In the data rows, zero lies at 4.5, halfway between 4 and 5.
Some points, one per row:
[6 7 8 3 2 7 0 5 6 3 5 3 5]
[4 3 5 6 9 3 1 1 4 0 4 6 4]
[3 4 2 4 3 6 5 4 5 3 5 5 4]
[4 4 1 4 3 6 4 5 4 5 5 4 4]
[6 4 6 4 5 0 7 3 4 4 5 4 6]
[4 3 4 4 5 2 6 3 4 2 4 5 4]
[5 3 3 8 5 3 2 7 4 2 4 8 3]
[4 5 9 7 3 9 1 6 7 8 5 4 3]
[4 4 9 6 2 8 4 4 6 6 5 4 5]
[2 4 9 5 3 6 5 3 5 4 5 4 6]
[3 4 2 4 6 6 5 2 4 5 5 6 4]
[6 5 0 4 7 1 7 5 4 9 5 5 5]
[5 4 4 5 6 4 5 2 4 5 5 5 5]
[2 4 3 6 4 9 2 2 5 7 5 5 5]
[3 4 9 6 4 7 2 4 5 7 5 4 5]
[5 4 5 4 5 0 8 3 4 5 5 5 6]
[8 5 1 5 9 0 9 8 3 7 3 4 4]
[3 3 2 5 8 6 4 2 4 2 5 6 3]
[5 5 1 5 7 2 5 3 4 5 5 5 5]
[4 4 9 5 8 1 2 3 5 0 4 5 4]
[4 4 1 5 4 5 5 5 4 5 4 5 4]
[2 4 3 4 3 5 6 3 5 5 4 5 4]
[9 5 0 5 6 0 9 8 3 6 4 6 5]
[7 6 0 2 7 3 6 4 5 7 5 3 4]
[3 4 6 5 4 7 2 4 4 6 5 4 4]
[9 6 0 6 9 2 9 5 6 7 4 5 3]
[3 4 4 4 2 4 5 6 5 2 4 4 4]
[3 4 9 5 3 8 3 4 5 3 5 5 5]
[5 4 3 6 6 6 5 8 4 4 4 6 3]
[7 5 5 4 6 4 2 6 5 5 4 4 5]
[4 3 5 4 5 5 7 5 5 2 4 5 4]
[3 5 6 5 6 7 2 3 5 4 5 5 4]
[7 5 3 6 9 5 3 4 4 2 3 7 3]
[3 4 3 5 7 6 0 1 4 4 4 4 3]
Here are 10 more points, each followed by its number:
[4 4 4 5 5 5 4 4 4 6 5 5 5] 0
[7 5 0 5 5 2 8 5 3 7 5 4 5] 1
[3 5 3 3 5 4 8 3 5 3 4 4 4] 2
[6 4 2 6 6 2 6 4 4 7 5 4 5] 3
[2 4 8 5 5 8 1 4 5 4 5 4 4] 4
[4 5 2 5 3 6 2 5 4 3 5 5 4] 5
[4 5 2 5 7 7 7 3 4 7 5 5 4] 6
[3 5 5 4 1 8 5 5 5 5 5 5 5] 7
[2 4 9 5 5 7 4 4 5 4 5 5 5] 8
[6 4 8 5 5 4 5 5 4 2 4 5 5] 9
Which two of these numbered points are nearest to each point below, ignoring the direction in which the first points spread most? Their numbers follow each, nearest first.
[3 3 3 5 3 4 4 4 4 5 5 6 4] > 0 1
[4 3 3 4 4 4 6 2 4 1 4 6 4] > 2 5
[6 5 4 4 7 2 4 4 4 4 4 4 4] > 4 0
[7 5 1 5 6 0 7 5 4 7 5 4 5] > 3 1
[7 6 0 3 3 2 2 3 4 1 4 5 4] > 5 0
[3 4 2 2 5 2 9 4 4 5 5 5 5] > 2 8
[4 3 5 4 5 7 8 3 4 1 3 5 4] > 2 8
[3 4 9 6 4 6 2 3 5 5 5 4 5] > 3 0
[4 4 6 5 2 7 4 5 4 6 5 3 5] > 1 7
[5 4 9 6 4 4 5 6 5 1 4 4 5] > 9 8
[5 7 8 2 1 8 5 1 6 0 4 4 6] > 2 9
[5 6 2 6 8 8 7 3 5 9 6 4 4] > 6 0
[2 4 9 5 4 6 4 5 5 3 5 5 5] > 8 9
[7 4 4 5 8 3 3 4 4 4 4 4 4] > 4 0
[6 5 0 4 5 1 9 5 3 9 5 4 5] > 1 0
[1 5 9 7 9 9 0 9 5 8 4 5 3] > 4 8
[3 5 4 5 3 5 5 3 5 7 5 4 5] > 1 0
[2 4 6 5 4 6 4 4 5 5 5 5 4] > 0 4
[6 3 6 5 5 0 5 6 3 2 3 5 5] > 9 8
[3 4 8 5 5 6 4 4 5 4 5 4 5] > 8 4
[8 5 1 5 7 0 8 6 3 7 4 4 5] > 3 0
[3 4 8 6 1 9 1 4 4 6 5 4 4] > 1 0
[9 5 1 6 6 4 5 3 7 6 5 3 4] > 3 1
[3 5 5 5 0 9 9 7 8 3 5 4 4] > 7 2
[6 8 6 0 6 9 9 4 6 0 4 5 4] > 2 8
[7 4 6 5 4 4 6 6 6 2 4 5 4] > 9 8
Here are 10 other points, each followed by its number:
[4 4 6 5 5 4 2 2 5 3 4 5 4] 0
[1 4 8 5 3 8 0 2 5 6 5 4 6] 1
[4 4 4 3 3 3 7 5 4 3 4 4 5] 2
[5 5 3 4 4 3 6 5 4 6 5 4 4] 3
[9 6 1 5 7 2 9 5 6 7 4 3 4] 4
[4 5 4 6 7 8 4 4 4 9 5 4 4] 5
[5 4 5 4 5 3 7 4 3 1 4 3 5] 6
[6 5 2 5 7 1 7 6 4 6 4 4 5] 7
[4 5 9 6 6 8 3 4 6 5 5 4 5] 8
[5 4 2 4 5 1 7 3 4 6 5 5 5] 9
Which two of these numbered points are nearest to each point below, ignoring the direction in which the first points spread most? Their numbers follow each, nearest first.
[5 5 9 6 7 7 3 5 5 3 4 5 6] > 8 7
[4 4 6 5 7 7 3 3 5 4 4 5 5] > 8 0
[5 3 4 3 5 4 8 3 2 0 4 3 5] > 6 2
[5 6 0 4 4 3 9 8 4 8 4 5 4] > 3 7
[4 4 5 3 1 4 8 6 4 3 4 4 5] > 2 3
[7 5 0 7 8 7 0 9 4 8 3 6 3] > 5 7
[5 4 3 4 5 0 6 2 4 5 5 5 5] > 9 0
[4 4 2 4 5 4 5 4 4 8 5 4 5] > 1 3
[3 4 4 5 5 4 2 5 4 7 5 4 5] > 1 7
[5 4 0 8 4 9 0 9 4 9 4 7 4] > 5 1
[5 4 1 4 4 3 6 3 4 6 5 5 5] > 9 3
[9 7 0 5 8 2 9 6 7 9 4 3 3] > 4 8
[4 4 6 6 7 3 1 2 4 0 4 6 4] > 0 6
[3 4 0 4 7 6 6 2 4 6 5 6 4] > 1 5
[3 4 6 4 2 6 6 6 5 2 5 5 5] > 2 6
[7 6 0 5 8 2 9 4 4 7 4 3 4] > 4 7
[9 8 1 0 6 0 6 0 6 6 6 3 6] > 9 4
[4 4 0 4 4 2 5 4 4 6 5 5 5] > 9 1
[3 4 8 6 4 7 1 4 4 4 5 4 5] > 7 1
[5 5 2 6 6 7 5 3 4 6 5 5 4] > 5 1
[4 4 0 4 5 3 5 3 4 7 5 5 5] > 1 9
[2 4 9 5 4 5 4 3 5 5 5 5 6] > 9 7
[5 4 9 4 3 4 7 7 5 0 3 4 5] > 6 2
[2 4 9 6 3 7 0 4 5 5 4 4 4] > 7 3
[5 3 4 5 6 1 3 1 4 2 4 6 4] > 0 9
[3 4 6 6 6 9 0 5 4 5 5 4 5] > 5 7
